Each row of R is roughly a mix of the hidden directions of one of several groups; one row fits no group.
R (133 x 17):
-70  39  17  234  -303  122  -7  224  -89  326  235  -206  152  494  91  -210  -133
46  83  69  -167  12  17  -116  -14  -331  374  -492  355  2  -163  82  -21  245
182  -196  -211  278  82  -142  417  358  64  259  254  -148  31  159  -207  -124  -51
-42  -116  200  -4  89  -111  -92  -91  -10  -552  -126  -40  -170  -339  -409  -16  203
96  420  -194  -10  77  -139  262  -85  138  -333  -317  -273  59  -83  -343  35  -93
-146  -480  -41  -111  61  -88  527  -206  -167  63  -75  -123  -129  159  -152  -202  109
202  -228  39  -82  240  -280  245  -224  -14  -158  -416  -73  -94  113  -256  -142  331
3  -211  -161  14  -66  -350  315  -157  -61  -130  86  -276  -171  536  -106  -98  -67
-286  -9  264  -135  21  -166  178  -164  -294  -203  -217  -227  110  17  -189  -283  397
-94  192  -84  434  -50  -187  178  110  -204  -235  -231  -307  50  193  -339  -210  42
349  136  97  -55  15  50  -233  -85  212  18  34  437  -97  -137  451  276  -71
-228  -145  119  -9  231  -280  86  -304  150  -425  93  -231  68  118  214  24  344
-46  86  -23  97  75  121  -543  405  13  -69  -48  129  343  -250  -166  118  -149
173  323  -33  332  31  464  -69  79  91  248  83  117  -179  -338  142  -61  -184
-233  136  208  47  -197  305  -401  -230  -72  102  12  141  -79  31  502  50  83
-197  -346  -203  -46  2  -35  -11  -60  -319  92  -529  -9  28  228  -324  -103  -34
-13  33  -97  -164  -148  -209  348  31  -443  485  -137  196  -187  50  44  -65  98
335  -354  78  280  13  -44  334  -148  223  -133  84  -68  -392  163  -146  -115  126
-49  -201  -178  132  69  -91  465  137  -133  479  -288  138  65  -16  22  -5  271
94  257  -17  47  141  -191  -86  57  -19  -253  304  270  -246  -484  188  235  -90
122  38  -133  132  19  -65  29  316  -320  19  -340  -16  162  47  -517  -221  -217
438  194  -180  133  121  -289  200  24  147  52  -503  53  24  125  -134  88  165
-362  99  16  117  -209  458  -89  208  40  -34  12  -218  233  -250  -324  -56  -181
-93  320  34  272  78  -106  -80  -196  302  -364  2  -344  -161  -84  9  89  368
34  -8  197  -108  -55  230  -232  -320  297  -303  404  -52  -304  -90  203  59  -107
136  -371  205  -141  -80  162  164  108  101  452  30  248  279  158  269  -19  159
-66  -529  208  75  255  149  -114  -194  335  -223  83  -81  -1  -49  54  -22  338
241  -99  324  -21  -224  17  4  -90  438  -320  381  -183  -147  159  -76  11  102
-23  -146  356  6  141  264  -213  -155  149  -409  -138  -149  45  -236  -290  -194  221
-241  -122  -132  -248  41  -526  337  -39  -314  99  -91  16  83  180  83  69  233
105  307  -83  405  -383  48  178  299  -92  227  150  -138  -120  191  -156  -116  -173
-322  205  264  -30  -329  246  -22  -250  -166  -117  318  -102  -113  87  330  -132  -142
-42  318  -80  122  -363  -7  50  422  -165  213  -86  -47  354  209  -174  -11  -222
-283  -330  -244  44  -117  -81  5  271  -281  -26  -229  -17  206  111  -430  21  -226
160  -101  -150  41  52  -41  36  -402  -240  85  -394  138  -353  348  158  -118  -125
-183  -34  3  -134  -25  -149  -285  -101  -502  -195  -398  294  102  101  80  9  -195
-155  -48  -131  -90  -55  -279  184  -176  -529  105  -298  99  -40  369  141  -123  -91
-292  73  196  18  -195  168  -151  -138  -460  257  -52  -39  4  275  259  -320  50
-73  -331  181  498  -99  74  43  67  201  -438  169  -180  -16  104  -190  -73  63
313  -191  2  417  90  -30  -37  104  -156  42  -503  160  -71  151  -246  -179  112
-109  -153  -3  20  39  86  238  184  -237  475  -293  -97  248  82  -202  -286  253
259  277  -75  -236  134  -4  76  -389  427  -171  -118  36  -161  -141  214  262  11
-365  -193  27  239  -58  62  28  157  139  164  534  -59  -3  -104  310  134  217
-39  -104  263  382  -414  231  -184  88  -208  86  151  -6  -150  332  36  -248  -62
21  -51  99  131  -287  397  -153  31  -329  315  -258  290  -25  111  86  -171  -255
425  382  54  -84  -269  73  -11  -262  3  18  -128  12  -303  307  38  -113  -258
-13  239  -250  71  343  -212  -41  210  174  -100  -233  -124  209  -351  -277  182  216
-65  -86  -259  -198  221  -68  9  -1  125  304  -22  3  435  328  404  125  -111
262  318  19  -160  -64  -91  -211  -43  60  -475  -78  96  -167  -244  -288  143  -279
12  372  12  62  -344  -30  123  -112  -477  111  -70  108  -317  153  104  -170  -240
-204  206  90  485  -241  -93  167  -9  39  -226  -36  -381  -28  241  -87  -94  267
10  -4  -58  -59  47  -572  232  -75  -99  -424  269  -160  -96  266  -9  19  -58
246  -412  -126  -190  107  -85  247  -119  464  41  -196  -51  -33  95  -219  187  200
-97  109  288  -137  -12  509  -433  -64  127  -139  118  33  121  -325  68  -53  -124
-25  -41  242  -263  -7  363  -345  -320  -212  -132  -286  125  81  65  78  -228  -236
-143  244  191  -15  -141  139  131  -446  -61  -206  269  -213  -322  86  291  -178  -53
-44  310  -61  106  -50  351  -336  -148  -2  -137  -161  185  -238  -401  58  145  -270
317  -283  18  -68  312  189  -87  -92  402  92  -10  199  -213  -354  18  135  183
254  -86  -54  192  -50  238  -94  94  -14  617  -172  183  -20  272  220  -106  16
-135  -122  -208  58  305  -231  341  162  28  -183  -21  -264  98  -252  -451  -37  125
347  -121  60  -108  66  -202  230  -405  123  -327  -296  89  -86  336  120  2  -49
293  83  6  -444  -209  -155  -52  -124  -136  -24  16  370  -347  -81  3  181  -276
-45  -182  -53  -237  -161  -142  -27  -118  -539  50  -249  364  -259  69  -29  -8  -229
-65  -465  -248  -139  -88  -194  101  123  142  -157  -209  -19  155  171  -418  248  -129
307  246  -79  -321  174  -42  -266  -115  249  -116  -257  247  175  -111  167  288  -175
-437  -130  -49  325  47  32  418  -51  -84  -152  -97  -303  -2  -140  -218  -132  235
140  35  -86  -18  150  -132  -305  397  298  198  -41  -35  195  -201  -256  223  351
47  -150  -282  207  84  127  134  250  289  294  101  -138  -222  -302  -382  108  138
-27  55  -72  206  102  -374  298  207  -312  22  281  -272  24  280  -87  -311  12
-306  -138  350  52  -78  316  -322  -131  33  -310  305  9  -105  -283  126  -24  64
164  203  195  -110  -377  218  -149  -30  -150  31  209  261  -430  -236  -9  3  -246
175  33  125  45  49  374  -16  -194  -48  356  -104  367  -212  -201  414  -70  9
161  356  190  -22  -46  129  -61  -170  408  -116  394  -86  -184  -172  310  117  103
-67  413  22  259  -3  114  -372  76  55  -314  14  -312  -107  -194  -336  -76  -7
-125  324  238  -50  -53  15  -500  13  -227  256  8  -5  53  76  291  -112  333
-210  36  85  31  -89  353  -349  233  -257  257  -225  291  238  -275  40  -14  -60
54  -125  -319  -6  -44  -254  316  120  -239  519  -89  162  -49  279  139  60  -38
-199  278  33  24  -64  503  -249  -123  218  -94  -149  -186  -44  -398  -200  31  -9
-8  -9  -53  -347  -3  117  394  -290  249  -221  319  -164  -181  -184  -51  51  -282
-246  -99  338  357  -73  421  -162  -87  30  -143  225  -116  -171  -205  62  -203  192
-23  197  -146  108  304  -348  79  -3  61  -370  -253  -300  75  -96  -335  -5  231
-297  -201  67  -90  -220  165  325  -43  141  -233  94  -387  246  171  -305  -102  -128
289  116  67  334  -401  89  83  237  181  17  323  -72  -317  67  -243  -8  -126
-314  -251  -279  271  195  -393  104  216  5  -208  -22  -175  245  109  -138  150  130
67  249  243  -223  -33  303  -222  -407  58  -115  24  -26  47  187  411  -149  -195
82  -226  -86  509  130  -124  288  167  113  -111  -277  -102  19  -15  -327  -45  278
-48  247  10  375  -200  -149  119  76  -220  219  -41  -291  -231  256  -129  -243  323
-215  -355  -174  -49  -37  149  -28  -55  -302  33  -543  189  59  0  -255  -11  -207
427  -48  266  -178  136  223  -68  -444  271  -150  -179  12  -188  90  74  -172  61
151  214  212  -98  -22  157  -286  -119  214  -416  166  78  -234  -432  -92  122  -78
28  44  5  -484  -139  76  -62  0  -12  379  407  178  -32  -11  326  112  -201
-175  -92  -73  -28  74  -116  568  -184  121  -250  214  -369  -154  -81  -212  -75  76
-98  95  226  -23  -159  208  -435  -257  -205  -210  -249  184  107  214  304  -54  -196
158  -106  -213  -118  250  -160  486  -90  385  -206  -161  -1  128  -185  -110  245  0
377  -274  -57  248  -117  -66  329  90  85  289  -93  -33  -233  330  -233  -137  116
153  229  -264  125  -251  82  -33  311  -38  360  199  218  -148  -57  61  185  -396
103  -214  12  0  -176  -62  113  -124  -465  89  -388  168  -241  273  -205  -238  -116
-170  287  202  167  -224  -37  244  -153  -458  -2  -120  -156  -212  90  -37  -349  168
-94  343  201  147  -237  215  -447  -187  -239  42  5  -87  -298  140  149  -207  41
27  -1  -98  156  -45  180  -17  191  407  313  458  -62  136  106  347  171  -65
-62  298  78  -149  -46  206  -252  -197  299  -148  433  -174  -269  -243  148  124  -34
104  -159  171  -109  -254  257  -325  171  -77  168  475  149  -112  77  49  -91  -337
-75  311  76  38  -57  -129  -46  133  109  -351  545  -17  -81  -352  88  191  -102
-24  -170  -147  169  -343  -84  191  276  -396  373  -36  136  -146  228  -179  -80  -151
-257  -394  56  -119  124  99  -73  95  -314  103  -386  55  250  -102  -312  -188  148
-5  31  94  -158  -101  219  86  -580  152  -255  -41  53  -390  -62  254  78  -106
21  278  90  153  -244  -254  190  -167  -67  -80  102  -359  -243  435  6  -185  192
29  -472  298  121  110  296  -37  -314  58  10  -34  66  -294  -29  102  -209  300
-142  292  198  -475  3  85  -109  -361  -170  -12  -27  28  163  68  417  -87  -63
50  -621  126  -40  268  260  -237  -106  284  -97  -138  44  145  27  -80  -48  115
-117  -182  10  -247  -78  65  -160  260  -408  489  242  203  63  30  66  -137  -148
-151  227  -183  -147  163  -318  181  85  -386  31  -438  -28  197  -117  -247  -63  102
-152  380  96  95  -149  42  -287  -6  -191  -53  298  -378  -318  17  -188  -255  43
26  442  204  108  -24  -70  30  -183  -177  -131  381  -125  -176  120  411  -231  -38
189  266  15  243  134  -37  -309  -140  149  -332  -551  53  75  12  0  99  113
-67  -92  -161  153  -24  -242  128  527  64  1  444  -63  106  -186  -271  156  -48
-199  -53  48  -426  7  -28  -179  -30  -211  393  356  146  -17  -10  396  32  44
251  227  37  109  -67  307  -138  -120  183  -36  62  349  -168  -224  363  182  -322
-262  121  92  52  -82  -224  134  -283  -371  3  -225  -165  -58  372  190  -213  281
-417  -2  -45  -191  196  -316  216  -104  12  -261  283  -364  95  -88  0  30  246
-59  45  -156  -538  44  -159  126  151  65  158  188  130  389  -82  162  262  -218
206  296  -79  200  143  13  -200  -68  -316  -2  -141  393  -237  -158  310  -18  -273
350  -203  -137  42  50  78  226  227  536  -14  14  78  211  -86  -189  250  -166
-76  383  280  -37  -131  207  -90  -294  159  -77  346  -201  -217  -67  335  -71  144
-9  -78  -261  -158  78  -416  -288  -40  137  -216  -177  -84  -226  -3  -313  331  203
-219  -56  -218  142  121  -147  327  220  -268  489  -102  51  -7  -182  -3  -18  315
-455  -22  8  155  -368  393  15  1  -299  73  97  -117  -33  55  -49  -169  -304
-100  29  94  51  -181  34  -58  -227  -253  336  212  37  -402  245  420  -133  134
138  -294  -195  52  40  -158  357  -286  25  185  43  -76  -507  273  33  -55  87
121  137  -10  -210  19  -394  -477  69  210  -202  12  121  22  -14  57  401  194
47  240  126  -342  -48  -46  -386  -298  -141  50  -83  182  -19  217  468  49  -25
95  2  -139  -57  -16  51  151  338  298  -68  418  -159  60  -272  -382  108  -258
-389  219  -177  -14  119  -126  -225  175  18  -228  250  6  232  -342  152  321  -111
Here is one row from each group, named. Which group is each of the other rows in?
93  166  -4  -248  92  -261  -257  -191  381  -405  -68  -150  -64  -62  -116  289  223 -> T
137  251  -37  -60  -29  -153  -221  207  -386  -79  -113  -139  37  176  -439  -291  -260 -> F
48  -348  149  50  130  -201  116  -31  385  -337  169  -195  -50  -37  -197  71  413 -> X

-77  -31  28  71  -130  298  -341  213  -204  372  -127  430  70  -220  189  97  -93 -> T
-432  75  6  426  -170  296  -108  175  -226  182  273  -17  -43  -134  220  -71  -58 -> X
-74  85  71  -76  215  -179  -360  297  -328  164  -260  184  315  -177  -54  -47  275 -> T
163  -337  47  -184  38  -252  -60  2  -75  411  -111  283  -14  265  259  72  336 -> T
-31  184  156  80  0  195  -213  -181  332  -237  437  -33  -143  -160  400  139  -35 -> X
-677  -3  10  -172  -85  72  177  -69  -235  56  240  -193  171  -113  179  -32  48 -> F
-265  184  13  -100  -135  311  -467  -266  -77  -159  -375  46  -124  -199  -47  109  -71 -> T
-219  -339  -108  -40  -192  182  -101  45  -290  98  -442  218  202  165  -152  12  -283 -> T
-13  -37  180  159  28  107  -174  -374  -328  -165  -225  -72  -416  149  -40  -364  78 -> F
148  271  -209  -399  227  -113  -57  45  223  -222  -84  16  258  -265  -157  241  -271 -> F
359  -168  84  -202  113  -61  312  -141  548  -183  124  77  41  -71  95  230  68 -> T
